In the data rows, the value 128 means zero.
The table, row by row:
array([115, 127, 131, 157, 125, 142, 119, 125, 143, 123, 144, 128, 145, 134, 126, 122,  93, 142, 133, 120, 160, 105, 135, 110,  99, 138, 175,  91, 123, 118, 152,  98, 136, 150])
array([133, 132, 114, 145, 146, 160, 142, 123, 119, 163, 114, 143, 133, 137, 146, 113, 137, 155, 147, 167, 111, 169, 170, 131, 144, 176, 119, 136, 135,  95, 134, 161, 110, 123])
array([121,  98,  91, 131, 126, 121, 132, 129, 124, 151, 114, 117, 154, 128, 160, 139, 114,  92, 142, 123, 127,  98, 149, 110, 122, 149, 116, 146, 112, 144, 108, 136, 143, 134])
array([ 81, 105,  92,  83,  80,  77, 158, 140, 132, 150, 116,  83, 145,  67, 136, 146, 109,  66,  98,  99, 120, 108,  99, 128, 109,  97,  94, 153, 130, 194, 101, 160, 138, 109])
array([133, 133, 162, 150, 125, 146,  99, 131, 155, 109, 155, 126, 127, 128,  90, 111,  83, 164,  97, 126, 170, 139,  78, 129,  95, 125, 213,  63, 123, 127, 173,  85, 122, 150])
array([ 87, 120, 106, 125, 134, 105, 124, 129, 151, 124, 138, 115, 146, 102, 154, 149, 111, 102, 153, 108, 136,  75, 131, 104, 108, 128, 112, 112, 108, 125, 115, 100, 149, 156])
array([ 77, 183, 160, 121, 150,  97, 142,  73, 135,  63, 154, 169,  51, 145, 122, 138, 179, 206, 143, 125, 142, 117, 127, 111, 141,  88,  88,  94, 136,  85, 121,  98, 132, 139])
array([128, 120, 137, 121, 115, 117, 129, 142, 126, 125, 134, 110, 135, 113, 109, 132, 112, 114, 102, 102, 135, 121,  95, 136, 112, 108, 147, 126, 130, 157, 132, 127, 127, 117])
array([160, 115, 115, 146, 155, 138, 156, 130,  98, 149, 113, 131, 132, 148, 146, 129, 148, 141, 144, 142, 105, 142, 168, 125, 143, 164, 107, 161, 138, 121, 129, 177, 110, 115])
array([149, 143, 150, 146, 135, 166, 123, 138, 125, 126, 139, 130, 138, 147, 111, 116, 129, 153, 127, 136, 124, 152, 149, 139, 131, 129, 154, 127, 149, 102, 146, 128, 118, 123])
array([138, 109, 155, 155, 144, 138, 121, 109, 124, 120, 145, 144, 116, 150, 107, 117, 113, 154, 124, 107, 137, 125, 100, 125, 112, 123, 161, 101,  94, 127, 164,  71, 145, 127])
array([194,  71, 111, 122, 107, 123, 116, 120,  83, 100,  98, 125, 104, 170, 136, 113, 126, 101,  85, 120, 147, 121, 125, 127, 152, 123, 162, 169, 136, 164, 110, 163, 113, 103])
array([ 88, 146, 144,  99,  34, 190,  82, 152, 162, 125, 138, 110, 194, 119, 103,  88,  65,  73, 102, 128, 154, 154, 138, 162,  96,  64, 189, 122, 156, 145, 134,  81, 170, 116])
array([ 53, 155, 128,  85,  73, 133, 168, 108, 131, 143, 134, 118, 139,  91,  95, 102, 119, 118,  91, 113, 108, 187, 118, 160, 111,  70, 110, 142, 141, 166, 134, 122, 156,  84])
array([ 98, 151, 124, 128, 128, 137, 125, 133, 144, 129, 135, 129, 144, 122, 145, 133, 128, 127, 155, 133, 122, 118, 159, 125, 126, 126, 107, 130, 136,  96, 126, 112, 137, 138])
array([148, 167, 185, 133, 172, 117, 147, 132, 127, 101, 159, 123,  90, 120,  73, 135, 152, 199,  99, 109, 129, 149,  85, 149, 130, 101, 138, 111, 159, 113, 159, 138,  91, 114])
array([161, 135, 149, 133, 134, 163, 107, 146, 126, 127, 129, 134, 144, 150, 121, 125, 145, 118, 144, 132, 113, 140, 154, 142, 144, 123, 126, 149, 140, 105, 132, 123, 123, 117])
array([136,  89,  86,  89, 106,  96,  79, 152, 141, 145, 101, 112, 140, 105, 162, 156, 139,  15, 158, 120,  94,  82, 104, 133, 160, 125,  60, 169,  88, 153,  75, 108, 150, 128])
array([177,  91, 137, 146, 154, 137, 156, 114,  81, 151, 112, 142, 110, 159, 110, 118, 145, 147, 108, 126,  96, 154, 124, 133, 143, 143, 123, 160, 107, 149, 145, 146, 120,  94])
array([149, 136, 152, 115, 150, 101, 155, 132, 118, 131, 134, 110,  93,  92,  81, 120, 128, 171,  71, 122, 128, 165,  59, 147, 125, 123, 144, 121, 143, 163, 153, 170,  87, 104])
array([144, 134, 135, 127, 123, 148, 173, 131, 100, 150, 119, 116, 134, 126, 107, 107, 132, 156,  89, 140, 119, 187, 142, 148, 130, 131, 141, 158, 173, 145, 144, 191, 101,  90])
array([ 78, 177, 124, 114, 113, 153, 121, 134, 156, 133, 143, 125, 156, 120, 142, 125, 138, 126, 160, 138, 112, 140, 184, 144, 128, 108,  91, 135, 153,  79, 116, 112, 145, 130])
array([129, 137, 177, 155, 143, 149,  94, 114, 144,  99, 160, 153, 114, 152,  89, 118, 119, 159, 137, 104, 140, 126, 104, 129, 115, 109, 166,  88, 100,  99, 164,  39, 155, 135])
array([142, 124, 157, 128, 133, 112, 110, 144, 141,  99, 150, 112, 120, 116,  90, 140, 115, 128, 108,  94, 147, 105,  73, 133, 109, 102, 159, 108, 124, 146, 143,  98, 122, 131])
array([109, 131, 114, 127, 150, 102, 141, 119, 136, 143, 125, 125, 116,  98, 138, 134, 120, 141, 130, 129, 132, 124, 110, 120, 115, 146, 118, 106, 117, 128, 130, 140, 121, 143])
array([ 77, 141, 103, 111, 146,  82, 118, 132, 160, 114, 139, 120, 132,  96, 167, 173, 146,  94, 181, 104, 113,  62, 141, 112, 130, 119,  59, 125, 103,  97,  93,  95, 146, 154])
array([150, 118, 126, 146, 130, 137, 113, 137, 126, 132, 109, 142, 139, 148, 145, 134, 128, 126, 146, 155, 136, 113, 135, 107, 129, 160, 150, 109, 113, 136, 124, 130, 130, 160])
array([134, 135, 120, 146, 158, 118, 160, 115, 120, 156, 123, 129, 112, 118, 134, 123, 128, 174, 122, 145, 128, 150, 127, 114, 123, 166, 133, 112, 130, 118, 143, 157, 100, 137])
array([ 91, 162, 138, 142, 130, 136, 129, 127, 153, 122, 154, 130, 138, 121, 131, 126, 123, 154, 151, 126, 139, 125, 155, 123, 113, 126, 129, 109, 142,  82, 137, 109, 136, 145])
array([127, 136, 154, 143, 171,  90, 162, 124, 126, 106, 155, 116,  91, 104,  96, 144, 121, 188,  99,  94, 150, 113,  74, 114, 103, 125, 151,  88, 127, 134, 161, 141, 103, 134])
array([174, 119, 144, 169, 199, 120, 106, 126, 130, 120, 136, 150,  91, 150, 126, 144, 136, 177, 154, 132, 138, 104, 103, 106, 132, 181, 155,  84,  93,  87, 155, 105, 100, 162])
array([148, 116, 152, 137, 129, 136, 129, 127, 114, 120, 122, 149, 125, 157, 113, 132, 150, 129, 136, 130, 112, 121, 122, 125, 141, 119, 118, 134, 102, 149, 126, 104, 153, 124])
array([107, 144, 119, 135, 157, 111, 156, 126, 128, 134, 134, 124, 123, 121, 139, 143, 145, 151, 143, 126, 117, 120, 148, 117, 126, 141, 101, 129, 136, 106, 125, 147, 115, 131])
array([155, 115, 142, 183, 162, 130, 127, 128, 125, 113, 133, 144, 125, 157, 137, 145, 120, 166, 149, 132, 165,  78, 130,  81, 112, 171, 171,  77, 106, 118, 147, 119, 127, 177])
array([106, 105,  98, 163, 116, 176, 123,  91, 127, 169, 112, 167, 156, 158, 158,  91,  87, 136, 161, 160, 139, 147, 176, 113, 109, 189, 161,  95,  86, 100, 154,  76, 169, 148])
array([ 94, 140, 115, 106,  99, 129, 118, 131, 153, 141, 132, 122, 142,  97, 130, 121, 109, 103, 124, 136, 133, 139, 123, 139, 122, 120, 125, 116, 128, 128, 124, 114, 140, 136])
array([ 90, 134,  93, 130, 178,  58, 175, 104, 131, 147, 124, 124, 100,  79, 152, 158, 136, 168, 135, 123, 121, 110, 113,  99, 119, 170,  83, 102, 109, 122, 125, 161, 105, 146])
array([176,  83, 129, 155, 173,  97,  94, 141, 128, 105, 138, 122, 119, 140, 139, 166, 120, 110, 149,  98, 139,  53,  87,  98, 127, 150, 146, 110,  80, 128, 130,  90, 130, 156])
array([116, 156, 129, 103, 131, 122, 132, 141, 138, 131, 134, 124, 131, 116, 135, 145, 161, 110, 146, 125,  95, 131, 144, 142, 146, 112,  73, 158, 147, 108, 107, 142, 124, 113])
array([114, 129, 111, 149,  98, 181, 141, 126, 127, 154, 123, 130, 171, 143, 145,  95,  94, 129, 132, 152, 148, 158, 188, 128, 108, 152, 167, 129, 149, 114, 144, 140, 142, 129])
array([182, 116, 135, 124, 149, 112,  93, 110, 110,  88, 122, 151,  65, 165, 128, 122, 154, 144, 116, 135, 136, 129, 104, 135, 163, 127, 136, 137, 130, 111, 121, 136,  97, 121])
array([ 50, 143, 105,  86,  65, 103,  98, 108, 166,  80, 147, 113, 127, 109, 152, 124, 101,  79, 120, 103, 171,  90, 133, 126, 108,  66, 129, 113, 136, 125,  96,  88, 162, 138])
array([155,  89, 105, 137, 151, 118, 153, 102,  88, 167, 101, 145, 107, 136, 132, 118, 142, 131, 123, 138,  94, 153, 109, 126, 139, 169, 111, 148,  90, 153, 137, 140, 125, 108])
array([138, 129, 121,  96, 121, 132,  75, 153, 150, 134, 117, 130, 137, 124, 147, 144, 153,  61, 167, 138,  88, 114, 136, 149, 167, 121,  71, 162, 115, 110,  89,  97, 141, 132])
array([ 39, 168, 115,  90,  82, 140, 141,  98, 152, 153, 135, 134, 139,  87, 118, 106, 114, 123, 128, 132, 110, 179, 135, 149, 112,  99,  98, 120, 127, 125, 129,  86, 165, 116])
array([124, 134, 120,  92, 134,  71, 126, 146, 137, 128, 117, 119, 110,  95, 128, 169, 163, 104, 130, 120, 105,  99,  82, 129, 149, 114,  72, 135, 115, 171,  92, 147, 120, 140])
array([120, 145, 148, 132, 100, 149, 124, 143, 133, 117, 136, 128, 151, 136, 112, 126, 126, 125, 127, 134, 144, 125, 134, 122, 117, 103, 154, 110, 146, 144, 132, 125, 141, 142])
array([102, 114, 102, 142, 101, 126, 167,  82, 105, 112, 126, 124, 116, 137, 142,  85,  74, 169,  74, 127, 197, 139, 140, 103,  94, 134, 206,  99, 156, 142, 145, 165, 117, 128])
array([117, 159, 150, 110, 108, 146, 126, 145, 138, 124, 142, 122, 139, 120, 108, 121, 140, 123, 124, 127, 117, 158, 140, 155, 132,  93, 121, 145, 160, 118, 127, 127, 129, 111])
array([126, 152, 163, 151, 172, 117, 140, 124, 143, 106, 158, 130, 104, 121, 103, 141, 135, 187, 125, 105, 138, 122, 104, 118, 116, 124, 142,  92, 134,  98, 159, 119, 107, 137])
array([210,  60, 107, 184, 191, 127, 141, 131,  82, 148, 105, 138, 126, 172, 158, 142, 138, 134, 148, 137, 118, 100, 147,  97, 144, 210, 141, 148, 100, 126, 135, 165, 105, 134])
array([115, 161, 154, 135, 113, 148, 133, 142, 134, 113, 139, 136, 146, 129, 112, 129, 132, 148, 127, 136, 141, 133, 136, 123, 120, 108, 149, 106, 150, 131, 131, 127, 132, 140])
array([109, 113, 109, 110, 100, 105, 106, 144, 148, 132, 111, 122, 147, 110, 152, 150, 110,  78, 143, 134, 139,  86, 108, 108, 120, 135, 122, 108, 101, 165, 100, 108, 156, 161])
array([ 97, 116, 105, 153, 131, 119, 145, 121, 134, 137, 135, 117, 145, 120, 146, 131,  85, 140, 130, 122, 164,  97, 138, 100,  94, 149, 160,  97, 112, 127, 141, 117, 136, 153])
array([ 78, 142, 133, 111, 133,  93, 161, 103, 133, 131, 142, 125, 111,  97, 101, 133, 135, 149, 107,  97, 118, 137,  93, 135, 107,  95, 100, 117, 112, 148, 140, 104, 143, 107])
array([176, 104, 146, 138, 111, 165, 120, 132, 110, 144, 122, 122, 133, 138,  88,  95,  88, 138,  75, 144, 150, 171,  90, 143, 115, 141, 214, 113, 132, 163, 169, 145, 113, 116])
array([ 77, 164, 124, 127, 119, 139, 178, 119, 129, 149, 135, 120, 145, 106, 129, 113, 125, 162, 116, 135, 126, 168, 161, 137, 116, 122, 118, 134, 171, 115, 138, 167, 120, 113])
array([186,  97, 125, 108, 137, 118,  86, 164, 116, 119, 114, 121, 131, 138, 139, 163, 168,  47, 158, 114,  80,  95, 126, 147, 176, 114,  65, 196, 105, 135,  82, 122, 132, 113])
array([157, 133, 163, 160, 134, 158, 113, 142, 126, 108, 137, 139, 137, 162, 114, 127, 127, 157, 132, 137, 154, 117, 132, 111, 121, 134, 178, 101, 134, 130, 146, 119, 128, 153])
array([175,  92, 120, 150, 190,  79, 157, 139,  99, 127, 107, 131, 100, 141, 148, 174, 176, 141, 146, 121, 109,  74, 114,  89, 153, 167,  80, 145, 106, 157, 103, 182, 101, 145])
array([199,  66, 115, 136, 119, 152,  76, 162, 116, 131, 109, 127, 159, 168, 150, 138, 126,  53, 154, 127, 113,  94, 141, 127, 154, 143, 130, 169,  99, 135, 111, 107, 144, 130])
array([175, 119, 164, 115,  95, 177,  89, 159, 126, 119, 130, 117, 152, 147,  90, 110, 115,  87, 107, 126, 122, 152, 115, 164, 138,  84, 165, 155, 145, 147, 134, 119, 134, 101])
array([175,  51,  90, 132, 131, 127, 120, 119,  89, 155,  87, 139, 140, 158, 158, 138, 138,  60, 156, 123,  89, 103, 135, 122, 156, 159,  92, 177,  65, 158, 109, 113, 159, 109])
array([162, 152, 163, 130, 183, 101, 133, 131, 124, 113, 145, 133,  74, 115,  90, 136, 155, 190, 107, 117, 118, 146,  68, 141, 137, 131, 127, 108, 134, 118, 154, 141,  82, 128])
array([163, 148, 161,  78,  95, 144,  92, 173, 130, 124, 113, 127, 127, 126, 102, 132, 173,  79, 121, 152,  87, 155, 106, 167, 168,  88,  90, 172, 151, 161,  94, 144, 125, 111])
array([ 96, 137,  96, 109, 108, 105, 145,  93, 123, 101, 121, 131, 102, 134, 160, 118, 136, 136, 120, 129, 146, 125, 159, 120, 139, 116, 108, 139, 154, 110, 103, 156, 123, 123])
array([164, 144, 135, 106, 132, 128, 120, 106, 105, 105, 115, 145,  73, 153, 120, 101, 166, 151, 101, 149, 128, 168, 128, 156, 169, 122, 116, 160, 158, 112, 118, 173,  87, 101])
array([117, 128, 110, 153, 132, 144, 100, 124, 152, 136, 130, 141, 144, 134, 155, 126, 103, 131, 165, 149, 145, 110, 153, 112, 119, 167, 149,  94, 106,  84, 135,  85, 140, 162])
array([175, 114, 127, 102, 139,  89, 107, 107, 113,  90, 118, 139,  62, 142, 128, 126, 158, 127, 104, 124, 128, 126,  90, 140, 161, 116, 111, 145, 129, 135, 107, 145, 100, 114])
array([136,  87, 100, 119, 119, 123, 156, 114,  91, 164, 101, 130, 138, 138, 143, 122, 132,  94, 127, 123,  93, 137, 137, 131, 139, 141,  87, 173,  99, 162, 112, 137, 150,  96])
array([168, 153, 158, 122, 151, 136, 128, 149, 117, 118, 133, 126, 110, 141, 105, 138, 179, 137, 132, 128,  89, 157, 129, 160, 162, 107,  86, 170, 152, 111, 123, 152, 104,  95])
array([119, 106, 109, 108, 103, 109, 159, 135, 116, 150, 111,  94, 144,  99, 124, 129, 109,  94,  92, 116, 122, 135, 107, 130, 117, 115, 123, 157, 141, 184, 118, 169, 127, 102])
array([139, 122, 114, 115, 158,  88, 144, 140, 114, 133, 122, 117, 111, 114, 141, 160, 169, 111, 140, 117,  89, 105, 121, 129, 153, 128,  62, 164, 118, 128, 102, 152, 113, 115])
array([114, 134, 133, 129, 109, 140, 116, 127, 148, 139, 132, 120, 138, 111, 113, 108,  90, 134, 106, 131, 155, 147, 106, 134, 104, 129, 177,  96, 129, 133, 149, 112, 129, 134])
array([ 67, 208, 136, 112,  95, 165, 128, 135, 161, 133, 134, 150, 151, 113, 133, 114, 153, 146, 162, 177, 116, 175, 182, 146, 133, 113,  94, 123, 171,  90, 112, 128, 139, 139])
array([154, 136, 151, 161, 174, 126, 159, 118, 113, 127, 141, 128, 111, 134, 103, 130, 136, 195, 112, 120, 138, 138, 122, 123, 120, 144, 157, 110, 144, 117, 159, 155,  96, 125])
array([159, 111, 121, 147, 150, 134, 137, 131, 113, 139, 122, 127, 130, 141, 134, 131, 131, 137, 129, 129, 125, 128, 144, 120, 134, 151, 133, 142, 129, 129, 132, 146, 115, 123])
array([108, 126, 107, 135, 147, 107, 161, 124, 127, 144, 124, 119, 131, 113, 149, 145, 134, 136, 140, 125, 119, 119, 148, 115, 124, 148,  97, 138, 130, 123, 125, 156, 120, 127])
array([ 94, 200, 176, 110, 133, 132,  96, 134, 179,  98, 168, 130, 107,  96,  87, 125, 143, 159, 137, 123, 127, 155,  99, 155, 127,  83, 122,  89, 147,  84, 142,  80, 120, 140])
array([129, 133, 125, 107, 106, 148, 108, 149, 140, 132, 123, 124, 157, 131, 141, 131, 140,  80, 148, 135, 101, 132, 164, 147, 143, 108,  93, 168, 140, 117, 103, 128, 145, 112])
array([ 79, 142, 107, 124,  98, 147, 128, 128, 149, 141, 133, 122, 171, 122, 151, 121, 102, 107, 152, 134, 135, 123, 170, 124, 112, 124, 123, 124, 138, 111, 119, 112, 149, 136])
array([102, 122,  83, 137, 105, 135, 123,  92, 122, 107, 118, 142, 127, 157, 180, 109, 112, 128, 141, 139, 168, 111, 191, 110, 125, 139, 143, 127, 135,  96, 112, 132, 138, 146])
array([116,  98,  79, 111,  66, 147,  68, 110, 140, 113, 107, 140, 143, 151, 185, 102,  95,  53, 146, 149, 162, 105, 167, 127, 141, 129, 145, 131, 114, 115,  91,  93, 160, 146])
array([124, 137, 149, 130, 103, 134, 174, 139, 109, 134, 122, 116, 141, 122,  95, 112, 115, 156,  75, 135, 151, 159, 113, 126, 103, 110, 168, 119, 165, 184, 144, 185, 116, 113])
array([175,  97, 146, 118, 121, 126, 115, 152, 113, 124, 123, 111, 130, 134, 107, 134, 127,  95, 106, 112, 117, 122,  98, 141, 133, 113, 140, 156, 125, 160, 126, 136, 119, 110])
array([ 97, 173, 140, 149, 146, 157, 116, 126, 158, 116, 154, 138, 141, 137, 135, 125, 128, 161, 168, 132, 137, 128, 171, 124, 115, 128, 132, 102, 141,  61, 142,  91, 139, 148])
array([109, 103,  81, 106,  47, 161, 155, 132, 107, 192,  80, 115, 191, 117, 152,  93,  85,  79,  94, 173, 140, 167, 162, 125, 106, 153, 159, 148, 142, 201, 115, 187, 150, 121])
Behind each row are 4 hidden switches, each 1 (on) or 0 (off), listed from the one that spreads the rows most. The rows also spread widely along 6 other directions, which tell nothing about the switches. Each one is on in under half of the rows of the table.
Rows drawn again from the table, each followed by whether each switch is on (1) or off (0), in that order:
array([115, 161, 154, 135, 113, 148, 133, 142, 134, 113, 139, 136, 146, 129, 112, 129, 132, 148, 127, 136, 141, 133, 136, 123, 120, 108, 149, 106, 150, 131, 131, 127, 132, 140]) 0 0 0 1
array([142, 124, 157, 128, 133, 112, 110, 144, 141,  99, 150, 112, 120, 116,  90, 140, 115, 128, 108,  94, 147, 105,  73, 133, 109, 102, 159, 108, 124, 146, 143,  98, 122, 131]) 0 0 0 0
array([136,  87, 100, 119, 119, 123, 156, 114,  91, 164, 101, 130, 138, 138, 143, 122, 132,  94, 127, 123,  93, 137, 137, 131, 139, 141,  87, 173,  99, 162, 112, 137, 150,  96]) 0 1 0 0
array([168, 153, 158, 122, 151, 136, 128, 149, 117, 118, 133, 126, 110, 141, 105, 138, 179, 137, 132, 128,  89, 157, 129, 160, 162, 107,  86, 170, 152, 111, 123, 152, 104,  95]) 0 0 0 0
array([106, 105,  98, 163, 116, 176, 123,  91, 127, 169, 112, 167, 156, 158, 158,  91,  87, 136, 161, 160, 139, 147, 176, 113, 109, 189, 161,  95,  86, 100, 154,  76, 169, 148]) 0 1 1 0
array([210,  60, 107, 184, 191, 127, 141, 131,  82, 148, 105, 138, 126, 172, 158, 142, 138, 134, 148, 137, 118, 100, 147,  97, 144, 210, 141, 148, 100, 126, 135, 165, 105, 134]) 0 0 0 0
array([176, 104, 146, 138, 111, 165, 120, 132, 110, 144, 122, 122, 133, 138,  88,  95,  88, 138,  75, 144, 150, 171,  90, 143, 115, 141, 214, 113, 132, 163, 169, 145, 113, 116]) 0 0 1 0
array([175,  51,  90, 132, 131, 127, 120, 119,  89, 155,  87, 139, 140, 158, 158, 138, 138,  60, 156, 123,  89, 103, 135, 122, 156, 159,  92, 177,  65, 158, 109, 113, 159, 109]) 0 1 0 0
array([161, 135, 149, 133, 134, 163, 107, 146, 126, 127, 129, 134, 144, 150, 121, 125, 145, 118, 144, 132, 113, 140, 154, 142, 144, 123, 126, 149, 140, 105, 132, 123, 123, 117]) 0 0 0 0
array([154, 136, 151, 161, 174, 126, 159, 118, 113, 127, 141, 128, 111, 134, 103, 130, 136, 195, 112, 120, 138, 138, 122, 123, 120, 144, 157, 110, 144, 117, 159, 155,  96, 125]) 0 0 0 0
array([149, 136, 152, 115, 150, 101, 155, 132, 118, 131, 134, 110,  93,  92,  81, 120, 128, 171,  71, 122, 128, 165,  59, 147, 125, 123, 144, 121, 143, 163, 153, 170,  87, 104]) 0 0 1 0
array([ 97, 173, 140, 149, 146, 157, 116, 126, 158, 116, 154, 138, 141, 137, 135, 125, 128, 161, 168, 132, 137, 128, 171, 124, 115, 128, 132, 102, 141,  61, 142,  91, 139, 148]) 0 0 0 0
array([ 97, 116, 105, 153, 131, 119, 145, 121, 134, 137, 135, 117, 145, 120, 146, 131,  85, 140, 130, 122, 164,  97, 138, 100,  94, 149, 160,  97, 112, 127, 141, 117, 136, 153]) 0 0 0 0
array([163, 148, 161,  78,  95, 144,  92, 173, 130, 124, 113, 127, 127, 126, 102, 132, 173,  79, 121, 152,  87, 155, 106, 167, 168,  88,  90, 172, 151, 161,  94, 144, 125, 111]) 0 0 1 1
array([120, 145, 148, 132, 100, 149, 124, 143, 133, 117, 136, 128, 151, 136, 112, 126, 126, 125, 127, 134, 144, 125, 134, 122, 117, 103, 154, 110, 146, 144, 132, 125, 141, 142]) 0 0 0 1
array([117, 159, 150, 110, 108, 146, 126, 145, 138, 124, 142, 122, 139, 120, 108, 121, 140, 123, 124, 127, 117, 158, 140, 155, 132,  93, 121, 145, 160, 118, 127, 127, 129, 111]) 0 0 0 0
array([124, 137, 149, 130, 103, 134, 174, 139, 109, 134, 122, 116, 141, 122,  95, 112, 115, 156,  75, 135, 151, 159, 113, 126, 103, 110, 168, 119, 165, 184, 144, 185, 116, 113]) 0 0 0 1
array([129, 137, 177, 155, 143, 149,  94, 114, 144,  99, 160, 153, 114, 152,  89, 118, 119, 159, 137, 104, 140, 126, 104, 129, 115, 109, 166,  88, 100,  99, 164,  39, 155, 135]) 0 1 0 0
array([144, 134, 135, 127, 123, 148, 173, 131, 100, 150, 119, 116, 134, 126, 107, 107, 132, 156,  89, 140, 119, 187, 142, 148, 130, 131, 141, 158, 173, 145, 144, 191, 101,  90]) 0 0 0 0
array([162, 152, 163, 130, 183, 101, 133, 131, 124, 113, 145, 133,  74, 115,  90, 136, 155, 190, 107, 117, 118, 146,  68, 141, 137, 131, 127, 108, 134, 118, 154, 141,  82, 128]) 0 0 1 0
array([108, 126, 107, 135, 147, 107, 161, 124, 127, 144, 124, 119, 131, 113, 149, 145, 134, 136, 140, 125, 119, 119, 148, 115, 124, 148,  97, 138, 130, 123, 125, 156, 120, 127]) 0 0 0 0
array([102, 122,  83, 137, 105, 135, 123,  92, 122, 107, 118, 142, 127, 157, 180, 109, 112, 128, 141, 139, 168, 111, 191, 110, 125, 139, 143, 127, 135,  96, 112, 132, 138, 146]) 1 0 0 0
array([194,  71, 111, 122, 107, 123, 116, 120,  83, 100,  98, 125, 104, 170, 136, 113, 126, 101,  85, 120, 147, 121, 125, 127, 152, 123, 162, 169, 136, 164, 110, 163, 113, 103]) 1 0 0 0
array([148, 167, 185, 133, 172, 117, 147, 132, 127, 101, 159, 123,  90, 120,  73, 135, 152, 199,  99, 109, 129, 149,  85, 149, 130, 101, 138, 111, 159, 113, 159, 138,  91, 114]) 0 0 0 0
array([149, 143, 150, 146, 135, 166, 123, 138, 125, 126, 139, 130, 138, 147, 111, 116, 129, 153, 127, 136, 124, 152, 149, 139, 131, 129, 154, 127, 149, 102, 146, 128, 118, 123]) 0 0 0 0
array([186,  97, 125, 108, 137, 118,  86, 164, 116, 119, 114, 121, 131, 138, 139, 163, 168,  47, 158, 114,  80,  95, 126, 147, 176, 114,  65, 196, 105, 135,  82, 122, 132, 113]) 0 0 0 0
array([182, 116, 135, 124, 149, 112,  93, 110, 110,  88, 122, 151,  65, 165, 128, 122, 154, 144, 116, 135, 136, 129, 104, 135, 163, 127, 136, 137, 130, 111, 121, 136,  97, 121]) 1 0 1 0
array([ 77, 183, 160, 121, 150,  97, 142,  73, 135,  63, 154, 169,  51, 145, 122, 138, 179, 206, 143, 125, 142, 117, 127, 111, 141,  88,  88,  94, 136,  85, 121,  98, 132, 139]) 1 1 0 1
array([ 88, 146, 144,  99,  34, 190,  82, 152, 162, 125, 138, 110, 194, 119, 103,  88,  65,  73, 102, 128, 154, 154, 138, 162,  96,  64, 189, 122, 156, 145, 134,  81, 170, 116]) 0 0 0 0
array([119, 106, 109, 108, 103, 109, 159, 135, 116, 150, 111,  94, 144,  99, 124, 129, 109,  94,  92, 116, 122, 135, 107, 130, 117, 115, 123, 157, 141, 184, 118, 169, 127, 102]) 0 0 0 0
array([ 67, 208, 136, 112,  95, 165, 128, 135, 161, 133, 134, 150, 151, 113, 133, 114, 153, 146, 162, 177, 116, 175, 182, 146, 133, 113,  94, 123, 171,  90, 112, 128, 139, 139]) 0 0 1 1
array([ 94, 140, 115, 106,  99, 129, 118, 131, 153, 141, 132, 122, 142,  97, 130, 121, 109, 103, 124, 136, 133, 139, 123, 139, 122, 120, 125, 116, 128, 128, 124, 114, 140, 136]) 0 0 1 0
array([174, 119, 144, 169, 199, 120, 106, 126, 130, 120, 136, 150,  91, 150, 126, 144, 136, 177, 154, 132, 138, 104, 103, 106, 132, 181, 155,  84,  93,  87, 155, 105, 100, 162]) 0 0 1 0
array([126, 152, 163, 151, 172, 117, 140, 124, 143, 106, 158, 130, 104, 121, 103, 141, 135, 187, 125, 105, 138, 122, 104, 118, 116, 124, 142,  92, 134,  98, 159, 119, 107, 137]) 0 0 0 0
array([ 79, 142, 107, 124,  98, 147, 128, 128, 149, 141, 133, 122, 171, 122, 151, 121, 102, 107, 152, 134, 135, 123, 170, 124, 112, 124, 123, 124, 138, 111, 119, 112, 149, 136]) 0 0 0 0
array([117, 128, 110, 153, 132, 144, 100, 124, 152, 136, 130, 141, 144, 134, 155, 126, 103, 131, 165, 149, 145, 110, 153, 112, 119, 167, 149,  94, 106,  84, 135,  85, 140, 162]) 0 0 1 0
array([109, 131, 114, 127, 150, 102, 141, 119, 136, 143, 125, 125, 116,  98, 138, 134, 120, 141, 130, 129, 132, 124, 110, 120, 115, 146, 118, 106, 117, 128, 130, 140, 121, 143]) 0 0 1 0
array([ 50, 143, 105,  86,  65, 103,  98, 108, 166,  80, 147, 113, 127, 109, 152, 124, 101,  79, 120, 103, 171,  90, 133, 126, 108,  66, 129, 113, 136, 125,  96,  88, 162, 138]) 1 0 0 0
array([121,  98,  91, 131, 126, 121, 132, 129, 124, 151, 114, 117, 154, 128, 160, 139, 114,  92, 142, 123, 127,  98, 149, 110, 122, 149, 116, 146, 112, 144, 108, 136, 143, 134]) 0 0 0 0
array([138, 129, 121,  96, 121, 132,  75, 153, 150, 134, 117, 130, 137, 124, 147, 144, 153,  61, 167, 138,  88, 114, 136, 149, 167, 121,  71, 162, 115, 110,  89,  97, 141, 132]) 0 0 1 0
array([ 39, 168, 115,  90,  82, 140, 141,  98, 152, 153, 135, 134, 139,  87, 118, 106, 114, 123, 128, 132, 110, 179, 135, 149, 112,  99,  98, 120, 127, 125, 129,  86, 165, 116]) 0 1 1 0
array([176,  83, 129, 155, 173,  97,  94, 141, 128, 105, 138, 122, 119, 140, 139, 166, 120, 110, 149,  98, 139,  53,  87,  98, 127, 150, 146, 110,  80, 128, 130,  90, 130, 156]) 0 0 0 0
array([134, 135, 120, 146, 158, 118, 160, 115, 120, 156, 123, 129, 112, 118, 134, 123, 128, 174, 122, 145, 128, 150, 127, 114, 123, 166, 133, 112, 130, 118, 143, 157, 100, 137]) 0 0 1 0
array([127, 136, 154, 143, 171,  90, 162, 124, 126, 106, 155, 116,  91, 104,  96, 144, 121, 188,  99,  94, 150, 113,  74, 114, 103, 125, 151,  88, 127, 134, 161, 141, 103, 134]) 0 0 0 0
array([133, 132, 114, 145, 146, 160, 142, 123, 119, 163, 114, 143, 133, 137, 146, 113, 137, 155, 147, 167, 111, 169, 170, 131, 144, 176, 119, 136, 135,  95, 134, 161, 110, 123]) 0 0 1 0
